(in the rows, 128 means zero)
These are runs of 6 systems, one row a step. Runs of the same system follow the same rule from any start.
F, run 1:
[[158 149 165 116 119 176 124 180 122 120  96 148 205 109 169  94 105 120
  116 115 134  95 149 114 153  95]
 [134 137  75  92 160 147 104 110  87 161 128 108  73 135 155 129 175 152
  164 132 126 145 154 173  68 126]
 [109 146 174 138 157  66 143 111 144 124  90 131 176 140  68 123 121 160
  175 158 119 130  84 132 171 125]
 [ 74  83 111 132  71 136 119 148 110 108 140 151  77 106 109  66 120  85
   93 158 137 129 168 138 132 138]
 [193 135 111 126 130 132 154 132 193 136 164 131 116 124  77 180 134 116
  118  78 101 150  86 123 104 127]
 [141 127 170 147 117 112  90 147 103 156 107 129 145 136 196 127  81  89
  148 106 154  66 146  93 150 162]
 [ 99 118  83 128 128 140 107  78 121 120 149  88 134 124 163 151 194 187
   88 115 169 148 118 160 107 120]
 [149 178 155 125 170 154 127 150 139  61  88 130 178 101  98 111 119 132
  161 164 117 126 141  93 162  91]
 [114 103  86  75 101 152 141 128  79 185 117 156  68 131 136  76 130 118
  147 132  98 122 144 174 129 109]]
B, run 2:
[[ 92  94 132 135  78  92  97 169 162 154 135 148 149 103  84  71 155 122
  100 113 166 140 118 171 106 147]
 [149 150 120 170 113 122  69 154 193 129 170 104 102  98 100 132 137  92
   93  92 159  92 115 106 119 152]
 [159 145 158 131 106 129  79 147 142 164 120 125 159 118 154 113 116 114
  112  92 148  39 104 153 181 113]
 [152 121 108 105 138 126  46 108 107 136 109  99 124  99 177 148 164 132
  165  99 179  96 141 163 118 143]
 [152 142 103  99 143 130  98  87 139  85  88 114 134  74  90 140 145 137
  182 124 144 112 103 116 195 107]
 [143  72  98  71  80 121 132 127 116 145  85 171 125  82 104 103 117 101
  179  98 133 150 125 136 149 134]
 [141  97  93 131 105  90 143  93 162 153 141 128 110 111 101 176 121 118
  151  69 138 167  86  78 125 170]
 [ 88 101 145 158  77  98 143 114 135 138 117 138 169 120 148 119  86 120
  109 101 156 120 105  61 192 154]
 [110 111  88 131  90 169 118 122 115 140 140 115 152 108 206 126 139 140
   81  77 174 144 143  83 114 138]]
F, run 3:
[[111 147  72 153 120 114 119 125 171 167 172 110  62 119  81 123 141 122
  121 100 128 152 106  82 102 158]
 [141 154 169 156 104 118 112 178 174 170 129 137 196 122 134 104 106 121
  100  80 149  92  99 100 150 131]
 [129 152  95 134 136 157  52 148 120 146 150  93 100 112 174 109 173 130
  108 115 170 105 161 146  80 138]
 [151 189 138 122 177 126 101 116 157 131 111 100 169 120  95 131 163 176
  152 130 129  95  83 155 163  87]
 [108 111 142 102 112 131  81 154  94 112  95 149 113 104 117  64 134 102
  146 172 139  89 167 191 146 114]
 [154 104  95 102 129 102 126  98 162 117 144 129  75 113  46 159 163 122
  146 125 111 146  96 186 121 127]
 [152  93 170 137  93  89 112 136 143 107 105 156 138 105 109 140  76  65
  150 115 137  83 119 107 185 155]
 [133  70  75 117  76 145 108  88 126 122 156 117  98 100 167 166 150 116
   92  79 166 134 129 136 124 145]
 [179 147 136 122 154 143 126 114 151  80  99 116 197  96 141 179 124 142
  161  94 148 141 115  72 151 120]]
B, run 4:
[[ 61 109 117 145 112  96 143 120 149 116 151 131 102 132  50  91 157 145
   97 172 123 161 113 168 121 126]
 [141 110 158 160  97 130 129 190 180  96 169 154 123 119  86 119 116  75
   67 130 122 129 145 137  95 141]
 [169 158 154 157 128 138 114 153 143 175 169 121  95 166 160 146 100  89
   91 103 106  55 122 135 125 131]
 [138 139 172 135 160 112  86 103  97 130 116  98 155 158 191 164 143 151
  130 140 149  69 129 184 138 125]
 [131 131 108 104 161 154  86  96  90  53 102 105 100  97 137 136 156 132
  161 175 142 114 168 153 145 106]
 [181 115 104  65 132 159 163 125 129  94 102 162 115  99  74 134 127 114
  170 132  81 152 125 155 143  86]
 [145  89 134 112 121  76 167 124 125 167 117 166  95 147  93 151  95  95
  184 116  94 164 115 124 102 170]
 [ 80  83 137 170  99  74 166  73 132 126 155 123 106 160 123 167 107 128
   92 131 130 136  97 109 154 162]
 [108  91 149 158  89 157 149 136 119  69 146 134 164 125 183 146 104 112
   53 131 151 130 160  94 137 134]]
C, run 5, 9 rows:
[[ 39 134 134 153 122  94 138 152 122 148 112 138 152 133  97  51 130 155
  132 166 142 166 135 102 120 145]
 [ 89 137 119 151 117 134 118 185 163 127 154 129 145 115  91  73 166 143
   84 138 148 173 144 139  64 132]
 [135 190 163 160 159 134 106 200 156 164 151 122 143 158 119  89 141 130
  106 141 118 107 140 150  72 122]
 [107 146 149 144 140 120  76 142 108 166 145 105 127 161 171 104 162 147
   95 146 148  75 138 205  99 125]
 [139 139 151 141 150 122  76 113 144  76 147  98 124 126 116 151 171 138
   97 159 146  79 125 210 138 106]
 [173 139 125 115 123 165  98 128 134 102 147 125  79 117 117 132 126  91
  102 137 104  50 131 178 174  87]
 [196  86 134 104 106 127 123 104 125 136 139 139  92 135 147 188 114  84
  128  93 111  81 114 183 145 130]
 [155 102 143 137 126  97 122  74 116  99 119 117  99 130 148 202  89  93
  157 119 130  87 115 100 182 157]
 [128  91  96 120  87 149 154  77 120  94 120 130 128  98 153 159 100 115
  114  96 140 128 116  66 199 126]]
S, run 6:
[[136 144  97  99 124 186 141 156  94 127  95 146 133  98 163  87 101 111
  161 119 120 149 170  53 129 118]
 [141 108  89 100 122 115 171 110 125 199 123 142 126 139 136 152 126 146
  167  72 115 188 101 102  90 151]
 [ 62 115 160 158 135  62 146 129 117 132 100 138 160 147 111 108 114 145
  162 160 145 179 131  91 110 175]
 [ 58 137  93 160 103 151 141 130 144 128 159 109 148 121 132  87 155 169
   58 126 155 163 127  87 120 119]
 [149 183 139 134 139 136 110 198 182 175 131 135 179 117  93  81 145 142
  126  98 132 129 108 128  96 114]
 [101 156 139 145 143  96  87 127 107 215 139 104 109 169 165 106 142 149
  133 125 141  80 117 166 110 147]
 [105 112 143 127 134  91 101  96 140  99 127 110 153 129  98 139 183 169
  109 154 154 118 102 219 139 112]
 [116 161 116 127 138 160  79 149 130  85 129 119  82  97  89  75 144 105
  120 180 127  81 158 154 153  96]
 [178 109  99  95  90 149 120 127 145 165 152 147  75 118 110 133 126  88
  113  84 102  82 105 178 149 107]]
E, run 7:
[[131 110 162 148  98 114 171  99 136 128 133 140 160 150 150 165  79 120
   92 106 115  92  88  98 202 123]
 [146  95 144 121 120 166 147 145  91  87 117 141 164 127 209 156 109 111
  114 124 143 156 187 101  88 140]
 [144 190  97 122 181 165 155  97 122 123 114 101 133 130 143 151 120 161
  164 123 105 143 118  50 151 103]
 [ 85 121 151 101 144 111 169 122  73 158  84 149 170 162 145  95 127 172
  164 164 111 157 133 158 122 116]
 [ 92 114  71 122 133 136 158 112 133 109 151 128  73 122  79 118 155 141
  127 151 112 207 142 114  79 135]
 [ 98 149 168 164 126  91 170 152 166 144 139 151 128 155  54  94  92 119
  114 155  89 122  96 110 154 127]
 [101 112 145 165 100 129 129 176 121 161 171 137 105 161 168 110 120  99
   68 130 133 130 165 136  62 161]
 [137 192 139 185 175 132  97 130 175  98 166  78 137 135 125 162 147 144
   96 130 144 108 117  88 115 130]
 [117 158 171 130 152 146  98 139  87 124 113 118 142 155 171  99 134 138
  116 177 123  61 154 186 148  96]]
S, run 8, 9 rows:
[[179  78 140  79 133 130 168  89 100  96  96 150 154 132 147 193 123 130
  162 120 109 149 124 168 137 115]
 [112 120 114 122 156 144 153 113  85  66 108 133  85 124 131 136 105 108
  171 180 107 169 180  78 120 140]
 [125  99  95 109  92 160 217 122 134 134 142 162 126 131 113 128 100 124
  103 104  88 183 114  80 136 113]
 [138 121 163 153 130 108 151 187 141 145 127 156 154 140 134 130  95  99
  142 114 127 176 154  72  60 176]
 [ 88 154 132 177 144 115 167 103 131 164 157  99 150 177 168 153 122 172
   93 116 133 146 102  69 119 145]
 [111 151 169 135 145 137 139 168 135 117 106 133 231 135 139  99 150 178
  107 144 146 155 132 144 104 103]
 [111 193  96 128 175 165 111 148 113 172 146  99  99 151 143  89 169 167
  128 146 116 130 146 141  78 107]
 [122 129 145 108 130  98 153 134 135 180 132 147 129 164  78 108 151 156
  128 142  93 125  88 220 121 101]
 [ 94 113 153 157 129 104  93 151 119 104 155 125  75 145 107 107 142 101
  100 188 132 110 168 187  90 149]]
C, run 9, 9 rows:
[[132 134 171 174 152  82 103  82 141 105 145  89 138 156 153 197 126 138
  112 132 150  82 103 133 155 150]
 [128 124 111 119 106 181 103 107 112  67 119 115 131  87 164 122 126 116
   95 130 153  80 145 110 199  92]
 [212 121  89  74 131 175 147 113 144 120 125 137 124 103 123 179 143 125
  146  78 104 144 112 141 121  96]
 [150 134 145 103 150  97 149 107  95 167  85 145 110 149 128 142  81 112
  212 127  90 108 113 108 164 141]
 [ 63  59  96 123  82  85 144  70 103 127 114 136 110 116 122 125 125 134
  136 126 151 164 116 112 159 162]
 [129 123 129 150 116 127 152 152 182  71 130 144 156  90  68 130 112 110
  121 123 133 182 123  55 129 141]
 [125 160 105 131 115 167 148 182 125 198 136 143 131 133 160  81 101 118
  126  90 114 145 145  58  98 136]
 [107 130 148 132 151  92 127 130 116 174 110 118 195 156 169 136 156 182
  147 114 158 168 119 143  72 151]
 [ 67 178 128 150 173 120  91 125 121  95 109  97 137 118 101  79 160 169
  147 191 150 129 142 120 141 115]]
E, run 10:
[[172 142 113  83 126 202 140 125  90 143 116 134 136 133 196 132 121 131
  117 106 104  87 136 148 155  76]
 [179 123 127  88 174 112 131 104 115 125  89 128 153 123 133 183 145 149
  208 114 126 171 124 144  90 139]
 [ 78  98  91 107 116 103 149  59  86 131 102 130  77 126 111 119 113 135
  172 150 115 136 114 110 186 134]
 [110  68 129 115  74 127 200 132 144 114 134 172 168 125  97 126 121 131
   85 114 114 189 110 134 130 118]
 [134 135 135 155 125 134 149 175 143 117 133 149 106 119 115 118  76  73
  142 127 112 153 161  34 104 163]
 [ 96 170 134 165 131 128 146 133 129 204 142 111 162 170 182 112 113 163
   99  99 133 115 104  76 130 134]
 [ 86 144 145 150 163 128  98 144 114  85 114 106 175 125 155 111 165 168
  122 169 173 161 169 127  79 136]
 [111 190  87 116 159 177 120 130 130 117 134 112  88 118  87  75 156 152
  127 169 100 115 130 135 147  73]
 [144 127 160 107 139  95 134 169 140 178 126 154 133 156  81 105 147 133
  145 138  99 129 113 220  84 120]]
P, run 11, 9 rows:
[[145  87 145 132 117 112 152 129 131 140 133 135 189 143 180 183 134 144
  109  83 155 178 125 126  72 161]
 [106 198 113 156 190 146 123 118 119 125 124  86 139 141 158 129 138 171
  152 144 136 146 139  52 113 130]
 [113 141 122  88 130 173 170 154 109 146 112 150 177 140 127  77 154 178
  110 144 105 158 129 176 113  70]
 [164 149 149 125 172 106 122 177 142 148 128 143 100 144  85 128 129 102
  181 146  97 150 150 149  49 152]
 [ 70 143 141 170 125 100 166 118 136 158 166 128  84 178  87 102 111 133
   87 166  91 112 103 128 149 128]
 [109  74 179 157  97 110 129 164 126  87 144 148 161 138 151 133 124 105
   71 146 154 142 167 164  85 155]
 [165 174 133 168 165 169 124 126 145  88 170  93 105 142 162 181 118 113
   91 130 118 104 143  77 116 125]
 [137 142 166 118 134 144 142 118 102 154 116 126 193 167 190 136 130 169
  103 122 122  85 108 176 157  88]
 [146 124 120 103 182 121 104 107  86 113 111 112  98 140 155 164 159 140
  187 157 130 150 164 174  67 140]]
P, run 12, 9 rows:
[[ 80 112 167 122 135 102 155 108  61 150  85 142 163 167 180 107 102 154
  157 163 125 125 141 136 149 131]
 [130  98  94 106 145 151 175 109 110  78 134 137 102 127 121 165 142 135
  140 150 107 212 159 120  72 132]
 [134 164 173 145 153 125 189 154 142 126 109 152 172 150 104 120  73 126
  148 144  84 136 115  63 157 116]
 [104  98 117 121 102 138 171 144  87 198 141 151 115 170 184 111 112 128
  110 112 110 164 150 130  71 147]
 [119 149 143 168 170  95 150 122 169 107 147 108 165 146 101 174 148 164
  122 133 135 191 109  97  76 153]
 [ 79 176 148 151 143 165 139 173  99 137 123 128 152 151 160  57 116 146
  102 172 118 120 165  99 124 104]
 [174 124 131 110 137 157 157 164 147 139 161 140 131 151 124 151 157 134
   95 117  99 162 135 191  48 109]
 [121 185 185 176 188  82 116 144 139 149 134 108 121 178 112 136 114 131
  152 165 109  92 118 124 117 146]
 [ 70 101 131 136 112 144 150 115  87 117 156 131 101 167 155 107 145 144
   63 178 116 124 154 190 117 109]]

Which system made each run below?
run 13:
[[124 118  78  89 115 171 126 133  86 128 122 143  43 107 122  84 119  90
  153 153  98 120 170 135 134 115]
 [161  99 144 108 123  78 170 114 160 165 121 152 157 144  85 171 129 140
  154  92 107 162  73 164 116 138]]
 -> F
run 14 (2 x 26):
[[165 182 120 116 165 156 118 187 169 122 132 134 115 108  59  94 147 117
  152 140 101 146 139 129  86 104]
 [115 147 151 141 113 106 134 163 147 207 151 148  97 163  87  77 111 111
  110 129  93  83 102 168 134 122]]
 -> P
run 15, 2 rows:
[[106 100 171 150 126  63 148 138 152 109 138 151 111 151  46 128 123 111
  127 174 107 142 114 177 116 146]
 [116 107 125 166  91 136 137 139 141 128 191 134  55 149 124 134 102  75
   59 129 107 102 141 124 122 147]]
 -> E
run 16:
[[165 121  82  89 115 143 156 134 151 162 149 154  58 121  65 125 132 100
  142 106  77 141 109 155 110 112]
 [131  96 174 156 109  43 130 127 155 167 132 144 127 151 102 157  95  96
  145 107 131 118  96 128 129 186]]
 -> E
run 17:
[[158 146 109  89 139 195 158 159 126 111 102 146 192 103 146 112 143 154
  136 111 123 181 148 107  99  90]
 [114 176 105 121 165 120 146 146 121 196 113 132 103 144 102  89 120 142
  194 130  97 161 124  81  96 140]]
 -> B
run 18, 2 rows:
[[120 108 147 116 162 101 156  89 107  94  95 125 192 140 143 175 150 182
  159 142 140 187 122 140 110 131]
 [113 162 114 114 168 167 162 139  87 105  98 135 111 131 132 100 106 133
  175 177  93 161 173  71 122 113]]
 -> P
run 19 (2 x 26):
[[126 107  82 139 141 117  87  90 136  88 155  93  69 105 118 175 168 124
  133 128 160 158 144 126  83 164]
 [142 166 165 146 128 143 171 140 161 124 133 140 165 143 100 120  87 127
   93 129  92  88  90  97 198  87]]
 -> C
run 20:
[[ 99 152 169 170 152 109  71 168 111 108 115 115 124 128 152  97 111  99
  146 169 157  97 179  97 108 166]
 [134 152  83 103 126 180 123 105 133 134 157 108 103 126 124 116 172 159
   82 124 114  94 104 184 156  67]]
 -> B
run 21 (2 x 26):
[[132 165 156  96 152 154 156 180 107 151  86 159 181 140 124  70 122 151
  159 152  96 137 141 148 119  85]
 [102 141  94 125 159 104 119 130 123 173 145 118  67 149  93 108 168 147
  159 149 116 168 135 160  54 150]]
 -> B
run 22 (2 x 26):
[[ 71 164 140 163 126 122  81 156 105 154 114 115 127 125 157  55 110 120
  129 150 158  84 155  82 149 145]
 [119 155 103 122 127 166 104 149 152 146 148 110 171 117 138  96 192 179
   76 105 158 140 118 166  93  94]]
 -> E
run 23 (2 x 26):
[[151 121 119 126 109 140 120 113 138 139 113 117 197 102 191 159 123 145
  123  58 173 133 108  74 146 137]
 [112 152  88 110 149 170  97 124  95 117  97 104 163  95 183 105 157 167
  154 120 171 154 159  84 112 122]]
 -> F
run 24:
[[156 141 116 144 153  93 117  90 151 177 154  94 119 152 144 198 146 149
  142  78 142 131  85 120 100 160]
 [ 76  98 161 146 125  95 105  86  94  65 100 116 145 124 147 133 121 133
  128 178 163 100 140 135 187 136]]
 -> E
run 25:
[[106 156 119 162 160 149 141 110  97 150 173  92  82 186 189 149 133 146
   87 148 112 119 148 121  88 132]
 [122 159 168 154 186 118 144 107 135  71 138 102 157 164 117 169 152 171
  111 183 116 133 122 161 119 106]]
 -> E
run 26:
[[156 168 116 129 161 179  90 154 139  45 118 112 127  78 116 120 138 110
  137 154 139 128 172  88 124 110]
 [169 151 110  75 128 161 153 147 123 192 108 159 115 132 107  91 119 126
  161 106  76 108 107 159 148  82]]
 -> B
run 27, 2 rows:
[[ 72 103 161 157 122  95 108  87 105  87 128 106 152 144 154 136 146 155
   88 171 164 101 126 173 162 129]
 [166 120 127 112 145 184 110 129 106  30 121 124 117  98 154 155 134 101
  124 159 131 124 186 134 123 107]]
 -> P
run 28 (2 x 26):
[[102 128 125 119 145 136 132 120  74 123 130 133  44 158 127 103 115 105
  148 196  87 106 169 160 126 122]
 [134  94 160 130 118  88 191 108 154 125 148 152 133 166  77 169 123 134
  101 138  88 146  85 180 132 121]]
 -> F
run 29, 2 rows:
[[ 86 112 158 116 138 118 160 158  90 131  94 155 179 150 136  86 137 161
  141 170 127 182 158 156  82 124]
 [ 95 159  85 154 152 143 143 131 148 116 174 110  59 138  78 114 151 134
  107 164 104 169 140 107  80 130]]
 -> B
run 30 (2 x 26):
[[ 94 102 153 189  83 104 126 140 169  90 163 130 132 119 112 130 105  94
   60 127 153 118 124  89 151 158]
 [167 164 145 160 123 160  96 158 172 115 147 107 178 107 163 143 122 118
   83  82 157  90 122  81 140 122]]
 -> S
run 31 (2 x 26):
[[152 127  92 122 143  92 129  94 158 166 128 111 130 120 111 178 148 151
  174  72 140 171  83  95 103 160]
 [ 80 131 143 152 104 110  99 141 119 131  92 130 182 100 153  79 104 130
  138 121 178 113 134  61 175 149]]
 -> F
run 32, 2 rows:
[[ 95  80 145 112 102 113 142 105  51 153  98 147 128 155 202 123  96 120
  143 142 131 111 153 141 150 144]
 [129 104  91 119 142 135 140  93 147  56 136 114 132  98  99 176 170 152
  128 132 144 203 133 121  93 131]]
 -> S
run 33:
[[116 106 122 144 106 119 118  79 151 114 161  98 152 132 142 173 168 164
   59 103 160 112  85 171 154 115]
 [165 113 162 118 133 153 105 152 122  32 103 145 136  92 120 136 111  79
  135 166 129 102 175 141 145 111]]
 -> E
run 34, 2 rows:
[[163  82 113  94 103 134 100 157 123  93 100 157 113  71 116 124 121  73
  173 115 150 156 172 121 100 154]
 [121 128  88 142 120 107 146  79 135 153 136 115  75 124 119 158  95 112
  157  96 120 131  97  44 167 159]]
 -> S
run 35, 2 rows:
[[105 153 165 129 138 127 139 147 109 185 117 127 197 171 172  96 143 181
  107 130 131 113 115 173 119 104]
 [ 95 164 135 152 179 127  98 148 120  92 137 107  95 139 102 102 162 140
  133 200 126 141 170 155  75 130]]
 -> F
run 36, 2 rows:
[[183 141 147 104 134 137  84 177 112 159  94 145 125 109 156 110  99  79
  185 106 128  82 157 122 120 141]
 [129 124  80 111 121 113  98  75 122 184 126  97 131 121 167 154 163 168
  148  69 165 126  90 132 133 139]]
 -> E
run 37, 2 rows:
[[ 57  82 122 134 119 100 151  75  78 120 137 124  85 164 138 131 136 144
  110 179 119 139 136 171 136 139]
 [141 103 141 143 129 155 163 135 150  29 152 136 145 119 111 167 132 115
   75 157 120 170 152 123 106 114]]
 -> B
run 38 (2 x 26):
[[138 129 139 108 122 122 148 194 133 175 116 176 104 134  79  71 100  88
  164 136  87 144 144 136  92 137]
 [110 118 131 159 118  61 116 124 152 203 161 123  80 160 104 139 126 116
  130 104 131 123  97 137  95 182]]
 -> F
